In the data rows, 128 means zero.
Some points, one per row:
[104 123 141 143 142 117 131  87]
[123 151 169  83  86 108 147 175]
[140  91  71 155 144 159 106  87]
[128 122  85  82  97 133 149 167]
[108 155 154  89 102 100 159 145]
[113 153 138 140 160 142 154 150]
[134 123 154 134 115 110 101 101]
[139  84  13 148 146 171 125 108]
[136 127 101  92  85 126 122 173]
[113 108  88 147 163 135 145  86]
[117 122 118 144 138 127 130 124]
[107 114 119  72  41 114 116 128]
[128 131 170 120  75  98  88 107]
[ 99  78  12  93  89 152 135 134]
[123  84  61 126 147 165 100 107]
[108 120 143 123  89 106 117  96]
[152 176 208 124 150 111 130 177]
[123 138 129 102 103 129 145 155]
Then 10 other points, each followed by its number:
[106 116  88 121 116 139 160 123] 0
[137 133 150 110  94 132 109 139] 1
[113  93  91 133 112 132 103  95] 2
[147 140 224 161 121  76  80  54] 3
[147 115  84 143 153 142 117 137] 4
[153 142 113 157 171 153 125 146] 5
[ 93 146 119  79  95 128 161 185] 6
[155 153 139 191 197 150 133 133] 7
[141 135 121 138 136 141 119 109] 8
[112 114  84 159 169 146 132 109] 9
Which three of these numbered points are nearest to each point below, ignoring the 3 directions in which the first points spread most? Their numbers follow each, nearest first.
[ 89 120  88  82  87 144 152 160] > 6 9 0
[176 184 223 226 242 120 113 115] > 5 4 7
[142 121 123  82  84 115 116 162] > 4 3 5
[135  73  68 120  79 125  80  49] > 3 8 4
[143 178 143 186 221 175 164 194] > 7 5 1
[119 132 110  72  65 148 148 181] > 1 8 2
[137 101 121 123 108 105 121 108] > 3 2 4
Here are 10 other points, each followed by its number:
[141  98 139 168 164 124 100  67] 0
[118 134  99 123 143 163 154 161] 1
[147 172 221  95  78 105 109 162] 2
[144  91  69 165 136 155 109 112] 3
[149 156 207 142 123 113 102 126] 4
[ 92 125  74  78  87 140 158 172] 5
[173 139 199 157 113  94  91 102] 6
[131 137 171 158 149 102 125  80] 7
[130 128 135 226 249 151 116  86] 8
[129 121  50 136 165 172 157 167] 9
The same question for these:
[135 137 126 119 121 130 118 157] > 4 9 8
[ 86 140  91  83 106 145 182 189] > 5 1 9
[135 135 133 161 160 139 117 116] > 9 8 4
[122 139 185 122 127 111 112 125] > 8 0 9
[137  97 134 175 180 115 106  78] > 0 7 8
[151 131 154 101  60 109 104 143] > 4 3 6
[177  83 108 153  95 105  68  57] > 6 3 4
